Here are some numbered points:
"0.8 -0.1 -0.6 1.2 -0.7 0.5 -1.5 1.0" 0
"1.4 -1.6 -1.6 1.6 1.7 1.5 1.5 1.3" 1
"-0.5 0.9 1.3 0.1 0.3 0.2 -1.0 -1.6" 2
"-0.8 0.7 -1.1 -0.8 0.5 -0.6 -0.1 -0.1" 3
"1.3 1.4 -0.5 -1.2 -1.1 1.1 -1.4 1.3" 4
"-1.4 -0.4 0.3 0.9 0.6 -1.7 0.5 -1.4" 5
"1.1 -1.4 -1.4 1.7 -0.5 0.0 -1.7 0.9" 6
"1.1 1.6 -0.2 -1.6 -1.3 1.3 0.4 1.5" 7
"0.9 1.6 1.2 -1.4 -1.4 1.3 -0.7 1.1" 8
"0.1 0.3 0.9 -0.8 -0.4 0.3 -0.9 0.6" 9
"-0.3 -1.3 -1.3 1.6 0.6 -0.3 -0.9 0.8" 10
"-0.8 -0.8 -1.0 -0.4 1.6 -1.1 0.9 -1.7" 11
"0.1 -1.1 -1.3 1.5 0.0 -0.4 -1.4 0.1" 12
"-0.6 -0.8 -0.3 -0.6 1.6 -1.5 0.1 -1.2" 13
"-0.1 -0.3 0.4 -1.3 -0.9 0.8 0.1 0.5" 14
"0.9 0.6 1.6 -1.5 -1.3 1.4 -1.1 0.4" 15
Which three points above are nearest to each new point by angle, seen from the average point of the numbered points? Their numbers follow each, nearest first.
"-1.3 -1.5 0.5 0.8 1.5 -0.4 0.6 0.0" 5 13 11
"-0.1 1.1 1.4 0.6 0.1 0.4 -0.3 -0.8" 2 5 9
"1.6 -1.6 -1.4 -0.5 -1.5 1.6 1.2 1.6" 1 7 14
"0.3 1.5 1.4 -0.3 0.8 0.4 1.3 -1.3" 2 5 11
"-0.3 -0.1 0.8 -1.4 -1.0 0.6 0.6 -1.1" 14 15 2
"-1.6 -0.9 0.6 1.1 0.7 -1.3 -0.8 -1.0" 5 13 11
"1.7 -1.7 -1.5 -0.7 -1.7 1.7 1.6 1.7" 1 7 14
"-1.2 -1.0 0.2 1.0 0.3 -1.4 -1.3 -0.6" 5 12 13
"1.5 0.9 -1.7 -1.7 0.4 1.4 1.3 1.4" 7 4 1
"0.3 -0.5 0.8 0.7 1.3 0.7 0.2 0.6" 1 10 5
"0.6 0.1 -1.6 1.4 -1.6 0.9 1.7 1.6" 1 7 0
"0.4 1.3 0.3 0.2 0.2 -0.1 0.3 -0.1" 2 8 5
"0.8 0.5 0.7 0.0 0.1 -0.2 0.0 -0.6" 2 5 13
